In the data rows, 128 means zero.
Here are some points:
[107 114 124 134 114 143 144 139 149 141 137 174 130 121 152 157 100 146
 102 121 145 142 109 122 128 98 110 134 128 133 143 137]
[148 141 92 109 64 155 106 103 107 121 136 65 51 99 134 114 159 115
 190 123 141 199 126 163 85 130 176 136 148 117 78 107]
[128 132 121 151 134 129 122 134 100 118 141 143 133 132 112 119 121 106
 123 115 149 86 159 132 106 144 127 132 153 123 102 104]
[106 169 104 146 137 105 122 111 130 118 126 144 126 128 136 123 112 140
 142 139 115 128 91 153 110 133 161 131 113 126 145 142]
[104 121 78 123 82 150 142 80 143 90 103 117 76 123 174 128 141 143
 116 123 142 170 104 150 84 113 171 116 127 117 117 128]
[105 110 255 243 255 10 148 141 189 172 141 230 255 244 128 155 0 182
 66 182 61 4 227 0 255 165 50 137 94 135 225 113]
[97 102 255 226 255 15 151 143 180 175 145 209 255 245 121 157 0 179
 71 180 76 29 225 0 255 166 53 131 103 133 218 92]
[172 179 65 73 0 172 65 110 117 118 114 0 12 29 128 144 190 94
 202 100 178 216 81 233 30 123 196 90 196 115 34 123]
[103 107 197 180 223 66 120 139 154 162 119 236 192 174 139 129 55 176
 84 159 112 82 175 46 186 160 110 156 99 125 153 112]
[125 131 98 126 128 171 128 115 141 127 125 120 116 102 122 99 130 120
 125 128 155 151 107 191 113 128 138 127 134 125 124 121]
[118 161 95 118 95 126 102 117 151 94 148 110 86 89 159 151 157 140
 141 130 183 139 112 118 117 118 151 86 131 98 90 154]
[122 65 147 234 194 68 144 149 113 156 163 188 196 176 152 174 111 155
 140 136 77 59 224 56 217 144 131 133 90 104 151 145]
[123 110 116 153 123 133 117 121 136 108 123 126 123 135 167 136 99 129
 129 156 144 150 151 115 152 123 140 109 104 111 145 148]
[128 129 126 158 120 106 154 121 120 97 130 123 118 144 118 156 123 128
 120 128 136 137 153 123 126 110 122 124 124 134 125 123]
[119 134 142 126 108 119 124 141 122 131 124 90 147 127 113 104 103 113
 140 131 119 162 107 165 108 126 151 101 156 158 130 104]
[120 118 124 139 161 132 139 138 153 161 144 177 148 140 120 171 150 161
 107 140 174 87 104 97 159 151 90 157 136 148 130 139]
[146 144 80 56 62 132 131 151 166 113 125 80 85 67 133 135 223 97
 171 88 165 120 77 197 91 133 152 125 143 97 99 117]
[130 124 106 149 138 143 134 116 149 103 118 156 126 122 155 129 141 74
 111 131 100 136 99 119 130 124 122 130 141 139 141 99]
[120 135 78 131 131 160 112 102 134 135 109 121 145 139 139 75 127 141
 161 144 118 138 116 110 69 92 126 177 146 100 135 105]
[126 138 137 139 114 115 124 138 109 125 139 102 141 127 111 110 122 113
 132 126 105 140 122 158 108 127 150 110 145 146 130 125]
[159 98 170 159 146 126 102 158 135 87 135 138 126 132 137 129 104 94
 118 129 86 140 162 98 120 78 107 117 181 156 151 147]
[118 166 44 65 67 186 133 132 105 92 138 68 37 114 97 106 203 118
 189 123 139 153 82 222 56 142 141 114 126 129 94 132]
[135 139 117 132 131 119 99 122 134 134 110 144 110 134 129 72 105 134
 105 125 139 122 137 175 103 155 152 150 126 132 104 111]
[145 127 106 125 142 94 132 152 116 108 99 127 123 134 142 148 139 132
 152 96 147 140 144 120 145 152 116 117 92 135 184 138]
[110 118 216 190 181 69 135 124 115 136 117 175 166 175 135 152 92 176
 147 146 139 74 173 54 175 118 86 131 124 118 177 126]
[139 101 133 133 121 77 152 167 105 124 73 127 115 112 131 157 142 148
 130 100 137 164 152 128 153 139 112 129 81 159 200 159]
[125 90 197 181 169 122 110 164 137 114 193 170 161 153 117 121 69 132
 119 132 132 129 167 66 162 124 108 114 168 137 135 110]
[105 131 255 252 255 0 152 128 183 155 143 231 255 251 137 170 0 198
 60 183 64 10 230 0 255 159 33 135 93 116 226 92]
[99 96 255 248 255 15 150 194 161 217 61 255 255 255 170 201 0 215
 0 192 32 0 248 0 255 133 34 165 44 194 255 150]
[182 160 75 51 83 172 106 144 92 85 129 83 83 107 108 93 192 101
 155 74 146 162 48 190 86 132 158 102 103 153 137 120]
[123 121 105 101 93 119 121 142 122 132 115 117 127 110 100 118 120 136
 89 117 120 157 113 170 115 117 128 126 152 159 159 133]
[164 170 24 44 22 181 109 154 111 102 114 20 24 69 140 81 238 103
 174 98 176 170 67 243 50 76 147 89 167 144 74 121]
[124 140 110 112 133 177 128 134 135 121 111 112 116 103 99 84 144 135
 142 121 169 121 109 199 107 139 127 114 143 140 144 141]
[112 123 105 109 110 140 149 145 157 158 127 117 144 98 157 155 156 112
 119 102 129 128 98 142 131 118 128 139 126 128 111 96]
[122 107 181 147 157 102 137 132 133 137 106 155 148 124 132 144 112 143
 86 150 91 126 136 109 157 126 102 139 124 142 164 145]
[185 166 29 76 0 190 76 75 125 96 120 0 22 42 143 91 195 100
 191 108 125 255 79 242 0 98 179 153 152 114 55 89]
[123 122 131 148 149 141 144 148 130 146 134 118 157 126 126 128 112 115
 115 121 135 133 120 148 129 116 115 129 137 137 127 127]
[215 117 12 24 0 229 101 107 78 114 118 54 51 28 68 85 255 67
 173 84 118 237 7 255 16 88 180 53 95 77 41 114]
[142 188 72 60 79 184 145 121 122 66 156 92 68 107 125 118 207 89
 190 98 183 191 54 219 83 174 170 120 116 141 120 126]
[143 120 134 115 72 124 90 136 137 82 160 99 102 104 159 112 132 117
 124 111 111 196 124 125 104 89 143 125 157 138 110 119]
[89 93 255 223 255 26 132 175 145 190 102 238 255 255 135 163 0 190
 25 193 29 39 216 0 255 133 38 131 60 146 255 141]
[112 139 134 141 168 117 133 135 123 124 127 133 127 109 142 151 138 121
 146 138 127 92 141 134 128 122 138 110 120 121 113 155]
[147 160 116 125 159 122 145 130 136 142 128 116 135 120 111 154 119 131
 131 106 185 142 137 121 145 142 156 134 134 144 101 125]
[92 88 255 254 255 0 169 138 179 182 148 254 255 255 116 182 0 193
 50 189 71 11 255 0 255 166 46 131 103 149 223 77]
[133 132 101 109 84 167 126 140 112 102 138 128 88 110 122 113 144 91
 148 122 134 152 111 156 68 127 147 139 146 144 94 141]
[105 126 221 230 247 30 152 107 172 150 118 222 211 207 145 159 11 197
 65 180 75 57 200 0 250 141 83 145 76 129 201 96]
[128 141 64 88 73 135 129 128 127 84 167 80 105 112 142 94 161 102
 161 114 137 141 107 174 88 151 173 124 131 128 102 115]
[108 117 126 92 118 128 114 115 126 142 72 124 102 160 102 112 147 163
 145 124 127 139 109 122 130 106 137 129 108 91 128 112]
[122 127 138 168 117 120 143 117 96 118 128 167 142 141 129 160 115 152
 128 175 117 117 161 89 148 120 103 142 108 130 134 120]
[123 134 192 163 215 52 130 127 154 156 149 227 172 184 129 127 90 176
 87 185 75 96 158 105 192 163 98 156 68 113 175 130]
[145 78 178 187 127 63 135 161 115 171 85 133 151 130 134 149 84 149
 92 106 125 120 196 115 159 136 116 141 143 128 139 126]
[130 131 134 150 191 112 133 138 140 142 154 155 179 166 128 141 117 135
 148 145 125 79 162 64 176 172 120 127 115 118 156 106]
[110 143 132 136 177 123 138 131 126 120 135 136 134 109 142 149 135 123
 152 145 143 100 140 123 133 132 136 119 135 124 114 131]
[117 128 211 181 177 50 143 98 115 128 119 162 174 164 138 150 76 183
 104 147 114 90 192 53 172 108 88 148 114 110 167 106]
[140 136 47 87 100 172 134 99 117 127 109 121 85 77 124 114 197 108
 166 107 149 179 130 132 65 132 153 137 101 92 95 143]
[114 140 70 107 121 141 134 123 153 125 137 80 116 92 153 112 180 86
 158 104 134 106 101 187 113 128 163 119 142 107 79 85]
[148 122 107 136 111 124 130 132 126 118 132 85 112 108 148 143 158 102
 113 130 118 117 134 132 110 115 122 115 133 122 118 116]
[123 97 155 166 252 123 124 146 121 173 70 167 176 162 141 158 79 147
 82 188 73 84 163 55 248 132 70 147 67 144 204 159]
[140 163 42 78 4 175 108 106 119 71 136 57 47 52 174 105 215 67
 157 89 135 195 35 213 13 99 179 149 144 141 69 153]
10 more points follow, each with its number after it:
[112 101 255 215 255 33 139 112 142 156 149 210 235 178 141 162 56 184
 76 153 79 81 212 8 235 156 91 163 103 108 183 82] 0
[133 110 173 151 145 125 133 139 112 129 115 150 133 126 125 132 121 114
 108 137 85 138 145 110 130 129 119 143 128 156 147 141] 1
[137 149 79 100 58 181 78 82 117 148 120 74 53 83 132 140 166 101
 142 84 160 138 111 180 77 111 159 102 165 110 83 161] 2
[124 100 162 145 162 109 150 134 132 122 85 131 139 156 111 166 109 140
 79 121 139 104 164 69 164 145 121 145 128 153 156 152] 3
[134 134 85 105 75 178 106 97 99 139 143 72 68 81 94 138 174 98
 137 86 156 141 118 182 84 130 158 111 158 112 71 145] 4
[90 86 255 235 255 9 145 147 184 178 128 219 255 253 119 151 0 190
 62 194 63 18 237 0 255 164 45 126 120 137 233 84] 5
[104 94 133 120 97 138 165 131 116 143 117 143 118 125 116 148 107 135
 113 143 116 159 129 133 120 105 106 130 148 137 151 143] 6
[68 179 84 72 43 167 133 72 105 52 184 38 89 98 109 125 171 79
 162 113 133 180 105 231 75 135 159 131 109 107 53 112] 7
[126 76 167 123 97 133 125 133 118 104 152 150 129 165 124 132 114 141
 116 142 147 89 131 60 151 138 99 114 122 135 158 170] 8
[122 136 60 85 92 188 126 127 169 111 128 84 118 137 133 88 149 101
 143 122 104 149 114 199 35 106 118 156 171 95 116 91] 9
Which three of these numbered points are nearest to each point below by angle, seen from the average point of the first points? Their numbers follow each, nearest first.
[127 112 137 149 141 128 145 141 130 153 128 137 142 126 126 154 119 152
 77 133 151 119 120 103 147 129 103 167 144 156 112 123] > 3 0 6
[100 127 217 177 189 100 128 156 153 130 147 222 183 164 143 187 50 182
 93 134 110 107 172 67 194 144 136 171 80 140 149 148] > 0 5 3
[125 128 64 98 100 172 118 117 157 119 112 104 100 121 147 99 151 99
 131 120 108 138 133 180 54 110 112 157 166 101 119 105] > 9 2 4
[121 110 184 169 167 103 144 158 126 122 107 156 142 153 140 147 102 109
 122 154 76 113 132 96 119 111 105 139 126 151 146 165] > 1 5 0
[102 88 255 248 255 5 163 140 183 175 135 213 255 255 100 154 0 192
 34 180 43 22 241 0 255 162 15 113 102 158 230 97] > 5 0 3
[141 112 158 140 177 137 145 120 136 121 121 140 146 159 124 165 121 126
 115 135 140 109 167 84 156 178 115 149 122 122 152 150] > 3 0 5
[116 103 172 146 119 117 142 133 101 129 89 132 122 132 100 149 101 139
 103 147 132 94 153 70 146 127 97 127 144 141 147 134] > 3 8 1
[111 99 110 127 128 160 153 141 136 160 129 159 129 109 115 119 112 146
 99 132 138 126 115 150 127 113 108 137 133 150 157 136] > 6 9 4
[108 133 75 73 48 189 124 134 172 103 126 78 103 124 132 93 144 91
 129 116 79 191 114 203 16 82 97 168 180 101 115 87] > 9 7 2
[116 105 195 129 142 101 138 132 139 145 78 150 148 168 120 167 72 153
 96 127 124 102 169 12 175 149 91 144 123 116 153 149] > 3 5 0
[129 67 151 126 113 115 125 136 113 122 138 124 125 155 112 115 115 125
 98 133 146 76 141 75 135 145 111 127 139 133 151 165] > 8 3 5
[98 151 177 188 230 112 124 133 172 125 165 230 192 149 158 187 65 175
 102 131 129 73 158 59 200 178 151 191 79 118 150 115] > 0 5 3
[134 86 136 127 108 109 111 133 135 105 117 118 132 159 144 130 97 136
 87 119 158 89 121 61 144 126 99 129 122 129 151 164] > 8 3 5
[88 158 102 102 121 152 142 96 121 87 150 82 122 97 113 112 143 122
 155 129 150 137 113 184 97 132 143 125 105 111 102 117] > 7 4 9
[130 111 114 121 123 152 122 127 132 151 120 113 176 153 119 83 121 130
 165 130 119 134 124 122 81 101 122 142 160 119 136 102] > 9 4 2
[124 103 151 139 136 101 128 142 124 140 141 114 148 120 119 138 136 114
 83 135 98 140 144 127 140 114 107 131 126 137 123 126] > 1 6 3
[102 94 255 196 255 53 137 192 136 232 63 253 255 255 137 148 0 172
 61 210 72 8 203 0 255 125 38 152 103 168 255 157] > 5 0 3
[140 90 119 152 146 62 153 163 122 132 106 134 145 118 162 181 132 136
 131 86 163 136 157 109 169 141 139 125 100 140 168 116] > 3 0 5
[128 119 95 105 73 185 126 114 102 136 139 83 114 81 114 125 192 99
 159 149 140 170 98 169 95 119 117 142 146 117 87 143] > 4 2 7
[127 120 150 163 150 123 144 146 141 178 132 171 153 152 129 183 112 164
 91 124 169 113 114 86 167 123 83 159 130 150 124 143] > 3 0 5
[130 132 96 110 110 157 108 98 144 148 46 111 162 138 154 58 93 170
 147 149 127 163 107 98 55 58 106 182 166 104 138 90] > 9 6 2
[177 134 17 56 51 205 153 120 66 140 107 83 86 6 99 57 250 82
 210 102 140 221 90 149 0 154 159 100 109 75 51 153] > 4 2 7
[109 119 123 131 146 123 130 126 120 141 118 144 125 140 98 97 114 141
 117 123 143 109 160 109 121 155 125 152 150 125 120 128] > 3 8 4
[138 77 185 126 122 141 120 104 130 181 74 131 120 160 104 160 101 128
 98 111 152 89 135 65 173 159 88 124 133 124 146 150] > 3 8 5
[95 118 175 165 221 60 148 122 134 139 120 194 183 168 117 152 82 177
 92 127 106 97 202 36 186 157 107 157 98 111 157 116] > 0 5 3
[198 132 26 20 0 225 139 139 53 99 116 24 41 28 68 62 242 51
 187 61 161 255 46 218 0 112 184 56 119 151 86 148] > 4 2 7
[143 100 151 165 130 141 110 158 123 75 129 124 104 129 127 121 114 110
 128 130 103 143 135 115 117 84 126 114 171 156 144 139] > 1 6 8
[145 138 111 158 135 112 123 128 144 137 127 133 159 125 135 158 111 139
 49 102 139 118 125 94 149 121 94 158 132 150 101 117] > 3 0 5
[114 98 90 134 125 151 123 118 114 131 142 124 127 159 132 98 131 137
 169 143 81 125 156 130 70 107 133 148 131 114 139 123] > 9 7 4
[87 180 96 62 69 166 122 85 108 78 135 8 102 97 93 107 163 85
 153 112 144 166 115 214 82 141 135 127 132 119 75 112] > 7 4 2
[116 121 172 152 120 118 148 135 95 116 144 163 126 151 105 151 104 133
 135 148 125 63 163 69 141 139 102 111 103 125 137 155] > 8 5 3
[97 110 255 239 255 0 160 120 170 168 135 227 255 244 117 161 0 195
 39 198 52 19 245 0 255 169 40 143 90 125 221 80] > 5 0 3
[100 103 255 218 255 34 149 130 185 174 154 222 255 232 121 148 7 172
 72 193 61 17 224 0 255 184 52 136 108 135 230 93] > 5 0 3
[147 116 139 147 137 86 148 160 115 126 136 112 145 124 138 157 136 115
 146 81 139 144 154 120 154 163 130 110 94 137 173 131] > 3 0 1
[117 168 100 115 114 114 131 104 122 97 163 112 140 113 133 130 129 127
 128 136 100 122 98 143 104 152 162 145 106 120 128 113] > 7 9 4
[130 83 148 125 144 135 118 117 132 118 126 150 128 159 134 128 132 140
 117 139 158 50 126 66 150 160 102 139 123 109 172 177] > 8 3 5
[80 102 214 187 216 60 125 107 127 152 127 199 200 177 121 137 46 173
 84 139 74 121 229 16 199 157 104 142 91 115 162 96] > 0 5 3
[117 92 121 108 134 156 157 160 139 171 117 162 141 122 117 137 121 148
 100 119 157 125 113 143 135 108 112 133 145 151 153 142] > 6 3 8
[166 86 104 53 59 224 140 101 91 106 103 60 65 71 81 100 196 54
 170 128 134 152 101 196 85 176 152 110 130 157 110 156] > 4 2 7
[134 100 170 155 136 104 111 107 121 145 109 101 127 115 147 131 142 132
 106 121 107 118 166 105 139 92 94 144 144 125 143 143] > 1 3 0
[133 129 97 110 91 155 121 118 115 107 126 101 115 119 110 104 141 123
 147 132 111 157 125 156 59 101 115 141 145 98 121 89] > 9 7 4
[120 56 255 189 255 81 131 190 147 204 91 237 255 255 115 178 1 139
 32 183 53 0 221 0 255 189 19 125 83 152 255 174] > 5 0 3
[127 107 115 128 155 143 148 141 135 156 114 144 139 101 135 142 116 118
 87 119 127 122 142 125 150 123 141 127 141 157 114 135] > 3 6 1
[140 147 93 96 62 151 92 105 122 152 126 74 61 112 129 162 163 104
 142 91 159 133 107 181 84 100 142 105 161 96 84 180] > 2 4 7
[123 79 158 109 83 107 126 133 130 120 99 130 112 148 129 135 109 150
 86 153 150 117 115 75 139 111 103 134 134 144 160 161] > 8 3 6
[137 143 64 102 64 170 88 79 120 144 116 81 53 83 112 148 171 111
 117 88 147 141 108 178 93 107 147 120 158 103 84 146] > 2 4 7
[131 122 118 121 143 124 140 159 114 130 125 143 124 126 154 101 147 130
 153 150 129 113 152 89 130 137 120 117 121 107 155 192] > 8 1 3
[110 133 141 130 134 105 128 124 147 127 100 100 142 133 118 144 118 123
 114 147 130 153 151 106 152 164 120 117 132 132 152 80] > 3 5 0
[107 136 144 107 109 157 140 109 115 108 160 77 133 121 109 107 132 104
 161 144 134 143 125 190 110 124 126 90 134 132 104 115] > 7 4 9
[145 72 174 150 117 140 155 143 115 131 116 139 124 147 136 163 123 97
 125 134 130 71 113 97 124 138 126 106 143 142 132 177] > 8 3 1
[106 75 171 147 144 127 107 152 152 123 150 154 137 132 116 175 104 118
 110 113 136 90 147 69 169 179 169 145 118 116 128 156] > 3 8 0
[93 155 105 111 113 139 125 99 111 106 144 121 116 111 118 114 140 141
 147 151 114 125 107 145 103 145 160 141 116 135 148 115] > 7 9 4
[125 123 195 176 176 88 122 117 124 142 146 164 177 159 120 113 83 168
 105 118 111 88 176 67 169 138 102 146 122 121 158 112] > 0 5 3
[147 147 131 120 133 135 145 158 92 116 148 147 124 175 130 131 141 134
 172 121 135 136 133 99 142 130 146 128 106 162 154 153] > 8 1 3
[97 93 255 194 255 73 143 172 116 211 136 236 255 255 117 136 6 163
 48 217 37 30 211 0 255 119 41 126 87 157 249 145] > 5 0 3
[105 148 116 105 123 153 143 114 121 93 156 67 124 116 108 101 136 115
 162 128 137 122 117 190 103 134 149 104 133 115 99 117] > 7 4 9
[123 160 137 147 129 107 151 111 112 81 98 131 122 135 118 168 126 153
 114 143 148 141 149 127 125 113 94 149 106 122 141 142] > 3 6 7
[98 110 103 107 127 143 157 118 152 135 102 158 133 118 144 154 116 140
 121 149 149 134 116 129 120 124 107 134 127 127 153 133] > 6 9 2
[140 129 103 116 84 128 98 120 128 126 104 100 127 134 140 83 114 119
 136 120 71 164 108 164 21 102 154 147 152 129 150 112] > 9 2 7
[103 34 255 208 255 74 144 162 123 208 104 255 255 255 133 181 0 157
 0 221 20 0 249 0 255 175 14 128 62 151 255 171] > 5 0 3
[134 137 146 131 128 127 125 114 145 118 109 136 105 129 146 131 139 165
 119 118 143 133 117 130 133 100 123 131 107 129 145 159] > 2 4 6
[123 144 95 60 66 174 109 99 94 81 158 55 113 119 78 114 188 126
 152 108 127 126 27 228 106 106 183 93 87 90 71 79] > 7 4 2
[124 143 158 173 120 100 149 133 113 90 132 118 139 148 114 174 129 127
 110 138 131 136 143 127 137 105 99 133 118 126 138 134] > 3 1 6
[89 112 255 228 255 5 166 135 180 168 117 220 246 228 112 173 0 223
 51 191 87 44 206 0 255 147 39 132 96 139 233 97] > 5 0 3
[114 135 98 103 80 143 127 116 105 106 90 87 107 107 108 98 136 146
 134 141 130 157 121 157 38 78 115 154 139 105 124 91] > 9 7 2
[122 133 111 108 69 136 130 98 92 130 144 104 100 127 81 144 140 125
 112 114 153 150 123 140 115 104 111 127 132 108 96 117] > 4 7 2
[117 116 108 110 98 151 140 146 123 134 129 54 112 102 122 100 156 88
 166 89 125 139 118 190 103 116 161 98 164 132 75 86] > 4 7 2
[116 112 200 156 176 94 131 126 124 147 146 159 183 165 134 142 85 160
 120 145 89 114 167 36 198 128 103 129 123 118 175 114] > 0 5 3
[129 145 140 125 135 75 141 128 143 110 157 147 134 105 110 135 139 144
 135 148 145 106 117 118 141 150 123 123 110 120 162 151] > 8 0 5
[114 118 103 100 121 155 152 137 148 152 95 154 129 87 129 144 129 161
 86 124 171 152 95 148 122 117 113 162 128 146 162 134] > 6 9 2
[126 129 130 149 140 118 135 129 147 154 132 153 146 144 127 164 109 164
 101 133 166 118 117 95 150 128 95 149 135 144 116 123] > 3 0 5
[134 119 117 132 141 150 137 155 151 103 118 172 122 138 154 133 139 71
 159 120 104 121 113 114 123 132 116 119 138 170 152 137] > 1 9 8
[106 116 108 160 167 148 150 109 127 141 150 140 166 119 145 116 98 122
 104 131 129 126 115 144 126 110 134 124 125 112 104 109] > 9 7 4
[177 101 152 127 152 139 87 139 135 105 120 151 125 145 128 112 132 138
 126 132 103 122 127 123 151 87 134 108 137 120 139 96] > 1 8 0
[119 135 86 120 137 148 127 115 143 117 143 134 98 126 121 104 156 110
 156 142 125 118 128 177 119 144 128 111 141 127 121 103] > 9 7 4
[139 97 156 115 100 145 120 89 122 173 78 125 98 131 113 152 128 131
 88 117 134 116 130 82 152 133 98 146 113 129 137 159] > 3 8 6
[111 123 130 131 144 150 161 122 128 147 103 149 146 111 130 129 119 159
 107 136 153 140 104 153 127 102 116 137 121 121 133 130] > 6 9 4
[131 139 132 140 146 120 115 136 131 121 119 148 150 126 136 129 95 140
 105 117 139 121 135 93 137 147 134 146 140 113 123 104] > 0 3 5
[115 139 123 165 137 112 134 115 102 84 138 123 127 151 120 146 133 112
 117 142 101 123 172 127 126 106 109 126 102 135 133 152] > 1 7 3
[110 111 134 141 151 147 156 145 129 152 111 135 151 121 130 128 119 134
 119 139 140 132 106 152 123 109 112 130 122 144 138 155] > 6 1 9
[166 107 148 135 148 135 102 140 140 97 164 175 140 157 123 137 137 140
 142 123 119 117 116 120 155 99 133 91 118 109 136 99] > 8 0 5
[140 210 41 82 75 161 130 115 99 51 156 73 62 113 139 128 172 114
 154 94 149 174 67 183 49 129 137 107 80 129 101 103] > 7 4 2
[104 94 124 147 155 139 160 137 112 151 133 116 161 111 114 119 108 122
 85 135 118 134 118 154 131 105 113 132 148 134 123 125] > 6 1 9
[108 106 255 222 255 26 141 132 176 169 109 199 250 219 113 136 0 184
 47 170 60 40 237 0 255 171 32 140 113 156 229 98] > 5 0 3
[105 103 112 99 107 138 152 158 150 179 117 105 138 104 143 139 155 105
 124 96 113 119 110 143 132 106 120 129 142 134 113 105] > 9 4 2
[149 151 55 77 35 136 100 119 127 76 131 52 56 67 169 97 179 90
 135 93 133 165 103 197 66 109 154 125 127 120 105 176] > 2 4 7
[106 95 141 136 139 112 144 130 104 116 108 152 135 143 97 156 116 143
 108 155 142 62 153 65 157 134 90 112 136 134 148 127] > 3 8 5
[140 112 134 121 115 107 133 133 131 110 97 122 114 126 138 152 109 124
 96 138 146 120 140 97 146 121 107 117 128 125 142 154] > 3 8 6
[109 157 77 68 72 161 121 67 113 114 150 69 81 72 140 115 179 72
 168 111 153 168 101 193 88 137 138 115 87 139 79 85] > 7 4 2
[119 121 190 180 122 86 104 148 100 83 124 133 130 154 124 138 68 136
 111 146 99 146 185 86 140 61 99 101 134 139 137 125] > 1 5 0
[100 76 255 183 255 48 127 180 135 187 58 211 255 255 150 143 0 167
 0 189 0 45 230 4 239 67 15 165 60 159 255 129] > 5 0 3
[139 144 103 116 51 154 95 98 128 147 113 69 58 97 127 152 150 104
 134 90 146 151 107 182 76 100 160 106 153 107 74 156] > 2 4 7
[142 135 114 136 115 146 119 148 106 97 152 102 137 127 130 117 119 72
 139 116 81 127 122 110 96 119 121 115 155 136 126 149] > 9 4 7
[134 149 97 106 70 167 96 89 117 142 135 90 63 99 128 158 168 102
 153 91 158 137 111 176 87 119 135 107 150 98 91 167] > 2 4 7
[108 111 106 149 138 155 148 146 140 155 139 167 138 125 137 126 108 149
 103 118 153 118 96 131 127 97 120 134 123 139 151 149] > 6 8 9
[124 128 109 122 117 132 122 134 130 130 132 147 132 118 110 106 124 132
 125 119 133 122 106 163 106 144 149 127 137 153 160 122] > 9 4 2
[134 163 51 106 81 157 94 123 122 102 124 93 63 93 151 137 178 119
 159 130 170 130 98 182 87 108 156 81 166 106 91 119] > 2 4 7
[130 135 122 148 158 127 160 141 136 176 144 151 159 148 119 147 99 144
 112 99 151 125 114 102 137 113 124 145 113 142 135 130] > 3 0 5
[123 151 157 151 146 139 162 102 128 115 139 142 144 135 133 129 93 117
 146 142 145 140 135 148 137 127 134 130 126 97 124 134] > 7 6 4
[115 121 130 119 139 143 142 129 131 164 122 178 157 117 131 139 122 152
 104 146 124 143 101 121 131 138 125 153 128 136 167 123] > 6 1 0
[130 174 115 142 137 136 152 116 127 114 184 124 133 127 108 135 126 134
 160 114 153 146 114 141 118 131 144 138 111 117 110 120] > 7 4 2
[135 119 160 119 107 141 121 129 120 137 95 118 97 106 110 151 121 139
 118 131 136 81 143 89 131 146 108 102 159 116 136 164] > 8 3 2
[127 149 88 102 67 163 88 99 124 140 126 70 70 98 114 158 162 105
 135 86 160 145 106 174 102 109 141 96 152 105 83 153] > 2 4 7
[114 122 143 135 102 112 143 135 116 146 127 155 149 116 137 143 97 144
 83 146 86 164 112 117 116 108 115 147 117 153 156 137] > 6 1 0
[98 80 255 253 255 25 165 132 173 199 130 255 255 255 120 166 0 226
 70 200 74 23 224 0 255 150 23 161 91 141 212 137] > 5 0 3
[137 157 82 72 54 135 106 120 95 90 170 78 108 94 127 99 178 102
 138 100 97 166 107 170 82 140 156 140 133 109 93 128] > 7 4 2
[118 59 255 193 255 67 138 179 123 187 112 235 255 255 122 161 5 133
 27 186 24 0 229 0 255 153 40 122 79 160 249 169] > 5 0 3
[109 183 41 73 93 159 97 95 135 76 158 71 86 109 149 104 167 105
 169 123 148 118 106 177 90 125 139 105 137 97 95 90] > 7 9 2
[115 94 166 123 137 139 150 149 147 143 132 154 136 167 109 165 107 100
 114 132 113 78 158 93 170 175 100 135 150 111 131 138] > 3 8 5
[153 123 47 92 76 153 99 109 126 138 107 87 70 127 135 121 185 110
 112 91 163 144 97 175 102 80 127 122 158 125 98 118] > 2 4 9
[82 147 207 152 214 109 149 116 134 135 148 160 214 172 133 153 55 150
 105 139 112 64 176 84 185 154 126 152 83 137 125 100] > 0 5 3
[133 121 125 149 170 121 153 151 146 153 151 145 169 125 147 162 102 94
 89 106 129 113 134 115 147 123 138 126 139 142 104 140] > 3 0 5
[100 140 216 175 246 44 146 149 128 163 130 222 239 185 144 139 80 185
 107 165 90 85 196 0 202 164 73 148 84 115 172 129] > 0 5 3
[128 120 104 104 113 154 145 161 143 163 139 104 145 101 141 139 159 88
 134 77 108 117 125 146 124 129 120 138 140 143 115 103] > 9 4 2
[152 119 114 100 123 168 102 145 134 130 144 137 134 136 107 106 150 128
 148 119 164 112 78 176 130 155 157 117 131 116 101 86] > 4 9 2
[127 153 127 155 132 142 137 101 105 117 157 96 132 125 100 102 116 130
 128 130 126 160 123 169 116 114 142 117 125 120 104 121] > 7 4 2
[138 137 109 141 138 134 129 138 130 139 160 127 126 142 103 126 131 116
 136 89 148 114 134 147 122 126 142 125 135 145 130 133] > 4 2 7
[134 111 83 101 93 168 138 131 109 107 125 122 93 98 123 111 151 87
 121 123 153 127 102 172 69 123 151 137 180 150 84 123] > 4 2 9
[130 129 173 136 98 92 124 90 125 125 149 118 129 129 175 136 141 145
 140 121 121 153 123 130 121 126 139 151 118 110 132 124] > 7 2 4
[111 120 244 192 223 48 132 133 178 154 106 239 203 171 155 155 47 169
 79 152 83 108 180 16 233 158 62 142 90 122 197 88] > 0 5 3
[126 147 171 145 162 123 135 138 121 146 100 127 129 111 135 150 127 135
 138 143 146 116 129 122 141 117 117 116 151 128 134 149] > 3 1 0
[130 113 129 125 153 137 132 132 105 109 124 144 132 142 116 124 151 142
 133 140 119 130 108 145 158 107 140 123 94 133 125 99] > 7 4 9
